In the rows, zero is written as 128.
which system made each run:
trace 1, k470 (8 x 22):
[[158  91 122 101  96 128 144  91  96 125 125 119 185  84  89 144 107 165
  139 186 160 112]
 [ 78 115 129 122 136 166 149 134 186 148  90 109 152  77 134 147 142 142
  127 146 157 186]
 [ 85 113 144 168 192 141 159 114 162 120 167 131  94 147 133  70 150 111
  126  89 108 148]
 [171 113 118 144 117 104 165  82  87 134 193 138 140 148 103  75 117 143
  134 152 125  95]
 [153 121 101 104  81 138 173 117 136 157  95 103 199  94 106 153 111 136
  138 181 141 146]
 [ 80 106 140 129 178 159 150 136 193 107  96  94 141  85 113 138 142 100
  134 110 110 174]
 [110 110 158 158 177 123 124 102 126 102 201 136  93 112 105  57 159 142
  125 116 121 125]
 [152 126 114 134  68 120 160 109  96 184 165 137 153 130 120  77 131 164
  129 179 137 111]]
trace 2, k470 (8 x 22):
[[114 152 115 122 102 141 190 116 183 187 171 164 144 145 147 124 129 147
   93 145 128 157]
 [154 129 113 128 162 153 164  88 158 141 111  94 165 165 133  94  92  97
  141 104  59 147]
 [161  91 124 145 161 113 124  96  93  72 127  75 146  82  75 109 127 119
  167 144 146 125]
 [104 126 131 133  98 113 144 152 144 132 158 130 130  48  96 134 174 153
  121 176 183 153]
 [ 83 143 137 125 119 151 173 151 189 181 153 145 131 136 141  92 152 120
   98 120  79 150]
 [143  93 138 130 153 142 150  95 109 130 131 110 150 165 116  63 103 109
  145 109  52  95]
 [145  68 130 123 116 127 130  99  73 104 107 104 166  83  87 130 115 154
  160 171 166 104]
 [ 69 105 134 126 121 149 158 143 169 141 115 136 139  76 128 159 149 155
  118 156 186 169]]
trace 3, k467 (8 x 22):
[[116 114 144 153 163 128  91 147 123  92 113  68 114  70  94  79 171 105
  159 117 112 146]
 [ 98 128 159 133 103 100  91 169 108 116 178 161  82  88 108 117 179 151
  107 139 149 101]
 [113 137 145  89  76 135 114 160 120 172 126 182 124 173 155 143 118 139
   91 120  81  81]
 [129  81 142 100 153 161 119 109 117 114  64 117 161 161 133 146  78 113
  142 100  77  97]
 [109  73 138 132 172 137 120  96 116  73 102 120 134  89 112 171 117 150
  149 135 195 137]
 [116 162 113 137 125 123 132 121 154 137 154 171 101 134 161 180 131 161
  103 135 210 165]
 [180 195  92 133 133 122 145 106 151 155 148 138 124 201 165 131  96 105
  114 101 102 146]
 [196 128  98 141 141 110 147  93 102 105 128  71 161 128  92  95 109  97
  165 136 104 128]]
trace 4, k191 (8 x 22):
[[149 115 142  69 130 126 103 120 134  79 111 140 162 102  95 209  92 127
  110 132 114  99]
 [107 110 150 115  83 143  94 139 110 158 129 123 143  57 112 100 162 184
  129 183 159 132]
 [119 167 112 187 145 132 120 139 136 161 133 101  84 151 166  62 161 116
  146 108 143 176]
 [165 149 117 130 173 106 120 106 128  86 139 147 105 193 143 166  88  93
  120  76 111 108]
 [150 106 139  68  79 128 118 120 104 129 117 160 173 115 108 182  94 158
  109 161 122  77]
 [105 138 123 129  85 156 123 153 146 182  95  97 152  74 133 103 160 154
  137 171 150 175]
 [127 161 117 176 193 124 110 117 156 102 141  98  84 130 145 103 149 106
  144  95 150 184]
 [174 125 132 124 149  96 108  92  84  86 171 162 108 174 121 146  94 130
  119 107 128  75]]
trace 5, k467 (8 x 22):
[[127  90 127 119 115 107 200 149 129 112 125 120 165 126  75 132 124  74
  131 123  67  90]
 [ 96  86 156  94 135 162 142 110 168 127 129 118 175  54  92 124 137 156
  121 161 116 146]
 [ 71 120 153 143 149 172 100 113 146 164 131 144  99 129 175  86 147 178
  119 126 155 159]
 [106 116 128 170 150 115 156 135 102 131 145 162  78 208 161 105 123 108
  128  81 127  98]
 [140  87 117 122 121 100 213 119 120 105 146 151 158 151  88 160 101  98
  125 128 110  87]
 [121 107 122  99 123 160 177  95 177 147 118 117 195  83 107 147 112 151
  123 168 132 164]
 [ 98 142 128 157 168 170 119 102 170 158 124 104 115 121 166  78 144 151
  136 123 150 196]
 [123 137 123 189 156  98 146 133 107 122 178 137  69 171 137  71 154 108
  136  95 138 124]]
trace 6, k642 (8 x 22):
[[142 180 125  80 110 131  89 156 177 122 105 132 143  97 131 206 122 120
  100 130 120 152]
 [182 184 124 116 149 146  40  96 133 126 121  92 129 107 145 113 119 149
  136 133 128 165]
 [183 141  97 161 120 107  91 114  54 120 102  97 115 158 144 113 112 129
  171 131 173 120]
 [145 139  97 128  93  94 146 176 105 116  79 133 128 157 129 204 112  82
  134 115 146 107]
 [143 173 131  74 123 133  86 154 174 113  99 130 144 113 129 200 112 106
  101 113  91 138]
 [172 166 139 104 138 148  24 104 116 122 112  99 129  98 141 117 120 161
  135 138 126 146]
 [165 144  99 167 116 106  83 133  60 124  96  99 102 142 149 118 130 133
  170 135 192 132]
 [144 150  95 140 117  96 146 167 118 109  87 134 111 170 141 203 111  77
  132  99 152 121]]
trace 7, k950 (8 x 22):
[[ 83  97 161 115 179 172  92 103 167 107 117 121 130  73 128 131 136 163
  124 130 147 162]
 [ 90 105 133 180 160 114 138 118 108 110 168 155  75 137 141 111 153 148
  134 119 202 134]
 [149 136 103 142 104  99 173 124  97 143 147 174 115 209 153 153  97 117
  119 112 142  91]
 [171 144 105  79 100 148 150 101 147 155  95 129 193 145 135 176  76 130
  118 146 102 132]
 [136 126 119 122 149 154 130  98 167 122 109  74 172  59 103 126 132 141
  147 160 146 189]
 [123 121 123 184 154  92 151 133 120  96 176 101  98  89  88  78 177 112
  150 132 157 146]
 [141 129 127 140  86  83 153 164  85 134 172 154 108 162 108  99 144 100
  121 118  92  68]
 [127 125 139  78  79 154 119 156 125 175  83 135 165 149 139 131 108 123
  114 129  54  93]]
trace 8, k512 (8 x 22):
[[111 129 147 113 198 157 120  75 189 104 159 155 121 128 144 158 106 152
   99 105 136 162]
 [173 135 116 135 150 127  94  59 104 109 159 125 127 110 129 131 112 180
  139 157 200 149]
 [183 177  70 159 100 105 143 123 111 149 105  94 136 149 146 138 118 116
  156 146 180 167]
 [162 169  97 122 145 111 161 142 174 106 110 100 147 142 114 169 110  60
  128  99  86 153]
 [158 126 150  85 154 128  77 117 140  75 126  99 152  76  82 148 122 116
  125 125  77 117]
 [144 147 142 125 102 129  33 154  84 133 104  90 114  82 124  93 157 149
  147 147 133 125]
 [120 183 122 146  98 112  89 193 116 157 117 138  76 165 169 119 156 104
  121 100 119 125]
 [118 148 145  87 129 129 115 140 156 128 147 190 111 176 152 179 104 125
   79  92  88  97]]
trace 9, k191 (8 x 22):
[[ 98 153 144 154 180 145  80 133 145 125 131 137  68 164 177 104 138 124
  121  77 124 150]
 [133 116 138 112 143 131 108  99 103 116 129 185 109 196 167 173  80 151
  108 100 143  87]
 [126 123 114  96  68 143 151 127 127 174  99 159 165 135 153 181 100 166
  113 167 168 125]
 [127 161  99 139 131 145 149 115 185 149 120 101 148  88 138 142 139 140
  132 157 179 208]
 [172 144 112 160 189 110 121  67 131  82 175 105 114 114 111 111 124 133
  142 127 167 162]
 [197 128 108 134 103  89 129 103  60 119 161 122 137 149 102 101 111 126
  144 148 125  81]
 [164 158 106 112  63 113 133 176 117 159  91  93 160 124 112 120 135  88
  138 143  76 117]
 [120 150 145 106 149 141  75 164 168 102  94  86 128  76 109 137 151  97
  129 110  81 154]]
trace 10, k642 (8 x 22):
[[ 93  90 154  85 104 134 153 129 154 123 153 168 158  73  94 171 132 161
   95 162 140 113]
 [118 164 130 141 124 138 129 121 176 160 181 120 125  78 123  81 172 156
  114 157 142 185]
 [145 131 108 181 165 127 167  87 123 143 160 104 117 166 136  45 128 113
  153 111 116 150]
 [124  65 126 132 117 115 199 121  90 125 129 147 150 171 106 122 103 107
  136 120 101  70]
 [ 80  96 154  89  85 134 163 174 156 140 126 152 156  82  94 155 147 126
  101 150  99 105]
 [ 94 144 154 130 153 150 104 136 181 133 158 110 118  68 114  77 174 140
  116 131 106 173]
 [129 114 137 178 176 127 122  91  99 121 169 120  91 153 135  42 140 138
  147 108 133 127]
 [ 97  76 127 150 111 115 190 137  86 141 131 170 117 186 140 125 115 125
  130 120 145  77]]
trace 11, k512 (8 x 22):
[[154 120 102 137 153 113 158  83 141  87 136 116 151  95 104 180 110 138
  142 153 200 163]
 [185 164  88 145 117 104 152 113 140 125 145  75 159  84  92 117 140 111
  149 165 147 173]
 [184 160 103 142 133 104 132 136 122 113 124  69 140 131  98  92 130  66
  154 114  69 132]
 [144 118 143 107 124 108  86 170  94  86  89 101 129 119  96 140 129  82
  143 102  69  81]
 [ 97 128 161  97  86 130  65 198 113 130  94 131 118  85 118 142 160 129
  117 133 102 101]
 [ 84 155 156 118 102 145  83 170 145 172 145 160  90 129 160  96 165 153
   97 121 103 127]
 [108 131 149 125 143 147 109 104 129 154 159 189  92 193 180 114 110 161
   98 101 119 107]
 [116 100 128 118 139 152 136  81 118 139 115 177 132 173 173 174  81 176
  118 129 182 122]]
trace 12, k950 (8 x 22):
[[100 112 128 146  60 105 171 182 103 166 148 141 127 110 105  94 172 128
  128 159 136 104]
 [111 137 125 134 117 146 164 159 148 179 104 120 134 179 151  83 127  87
  125  99  51 127]
 [109  86 164  92 182 163 117 106 159  97 112 124 152 122 111 132 104 117
  120  98  57 111]
 [ 64  65 169 118 141 146 124 125 128 108 133 154 122  77 113 143 145 172
  118 146 173 118]
 [ 78 119 119 173 120 127 180 141 128 166 140 163  94 171 168 114 142 140
  125 121 182 141]
 [152 134 104 128 152 132 185  88 144 136 135 152 143 212 153 145  76 104
  119  95 100 120]
 [156  97 127  81 134 146 152  74 143 113 122 128 195 101  96 171  82 149
  122 159 125 124]
 [111 105 117 150 112 133 168 124 138 144 125  98 154  61 101 109 158 150
  148 179 183 171]]

runs to name:
trace 13 (2 x 22):
[[ 90  84 155 105 107 175 138 122 130 179 108 122 167 118 131  70 126 158
  130 146  81 116]
 [ 81  41 144 146 148 161 163 111 100 136  84 113 146 134 128  92 118 139
  160 127 132 113]]
  k470
trace 14 (2 x 22):
[[ 94 111 121 171 166 148 171  92 158 141 155 116 123 108 134  86 149 151
  139 142 180 183]
 [138 107 110 161 163 111 214  80 137 116 190 148 130 159 110 109 115 120
  126 122 141 129]]
  k642
trace 15 (2 x 22):
[[ 79 112 147 138 170 151 106 107 143 119 134 171  90 143 170 158 123 168
  111 108 188 147]
 [142 150 108 138 129 117 148  85 143 133 181 167 118 133 145 161 118 173
  109 152 209 156]]
  k512
trace 16 (2 x 22):
[[103  62 154 134 151 119 103 146  81  68  89 109 119  98  94 142 135 115
  156 117 137  89]
 [100 142 149 129 115  95  98 179 125 100 161 174  74 109 122 169 166 130
   98 118 165 108]]
  k642
trace 17 (2 x 22):
[[113 114 170 110 163 159  44 128 122 110 112 104 119  94 121  87 141 143
  134 114  82 121]
 [111 139 144 153 115 114  53 163  75 127 125 143  68 134 155 115 158 149
  134 118 171 110]]
  k512
trace 18 (2 x 22):
[[121 123 135 121 184 166  77  94 156 100  84  97 135  92 142 153 113 148
  142 123 161 177]
 [139 162 117 166 155 108  87 112 113 108 164 146  68 142 156 135 139 151
  129 117 203 150]]
  k467
trace 19 (2 x 22):
[[140 132 120 106 100 144  85 123  90 148  71 150 132 168 178 180  87 159
  131 130 165 112]
 [147 168  97 127 144 140 114 120 162 123  78 108 138 126 158 194 104 123
  136 126 177 187]]
  k950
trace 20 (2 x 22):
[[141 154  97 142  94 131 192 140 148 190 130 119 150 172 143  85 123  96
  128 126  82 143]
 [124  78 141 109 148 150 161 118 139 118  88  91 179 120  95 108 107  96
  147 118  55 112]]
  k642
trace 21 (2 x 22):
[[162 171 109 117 151  94 156 116 175  91 177 157 121 143 115 193 110  98
   97 107 128 139]
 [161 109 141  81 116 144 128  71 130 133 164 135 184  95  96 119 103 172
  116 170 105 111]]
  k191
trace 22 (2 x 22):
[[119  86 146  91 130 147 127  86 138 110 138 142 167  67  99 165 115 181
  117 171 168 129]
 [ 85 134 132 140 148 177 132 105 180 171 123 121 129 113 167  99 140 165
  124 139 157 193]]
  k470
trace 23 (2 x 22):
[[121  99 139  71 126 158 148 121 170 120  86 121 191  96 103 181  98 122
  118 139  89 128]
 [104 114 152 137 162 159  85 117 148 120 120  84 129  59 114  76 162 152
  147 141 131 169]]
  k512
trace 24 (2 x 22):
[[ 86 111 144 128 170 166  99 114 138 130  86 155 103 170 187 160 100 151
  122  91 160 140]
 [146 123 113 150 177 109 148  90 118  84 144 157 102 187 145 173  91 117
  127  93 168 118]]
  k467
trace 25 (2 x 22):
[[ 94 173 124 131 125 158 123 145 179 182 118 152 105 162 192 130 133 139
  102 110 133 172]
 [133 104 126 129 195 175 131  55 150 121  99 110 152 152 157 127  81 146
  144 112 135 159]]
  k642
trace 26 (2 x 22):
[[119 116 135 148 197 163 101  80 126 121 106 128 105 182 177 112  96 138
  138  84 133 141]
 [169 133  98 173 139  96 131  91  75 106 150 131 102 158 138 128 115 140
  155 133 206 127]]
  k470
trace 27 (2 x 22):
[[206 184  90 142  89  89  98 124  88 133 151 101 126 117 117 115 135 131
  145 162 160 135]
 [173 180  94 123  96 116 132 160 130 152  86 100 145 172 142 138 112  75
  136 109  76 130]]
  k512
trace 28 (2 x 22):
[[ 72 130 143 155 160 163  96 132 146 150 109 138  85 143 185 112 142 155
  127 106 167 166]
 [135 128 122 153 185 119 129  94 120  94 145 161  89 195 161 155  95 122
  125  82 160 121]]
  k950
trace 29 (2 x 22):
[[ 60 106 136 156  90 132 162 192 129 167 113 133 110 113 133  97 176 124
  132 138 146 133]
 [ 74 110 144 149 199 144 164 128 189 102 138 128 106 133 128 120 139  95
  121  81 104 157]]
  k642
trace 30 (2 x 22):
[[139  90 121  85  79 144 166 125 116 151  85 121 199 113 105 153  98 136
  133 164 108 103]
 [ 85 110 138 124 161 175 114 125 172 129  66  91 146  87 141 139 131 135
  143 126 143 183]]
  k467
trace 31 (2 x 22):
[[ 84 140 128 158 126 107 172 174 147 140 163 169  78 174 145 123 155  94
  104  90 116 118]
 [108 114 142  92 152 150 175 103 182 131 153 176 146 167 134 159  92 122
   85 101  76 115]]
  k191
trace 32 (2 x 22):
[[153 138  97 104  75 146 168 130 140 178  80 104 194 124 131 144 104 127
  137 165 118 147]
 [113 139 125 146 175 155 110 132 170 117  86  65 130  94 129 107 145 102
  153 110 115 190]]
  k467
trace 33 (2 x 22):
[[143 168 117 122  83  74 131 181 119 114 163 169  98 131 115 184 146 103
   99 125 144  98]
 [175 164 125  65  98 139 111 122 150 145 120 133 174 135 123 159  93 122
  103 133  58 113]]
  k467
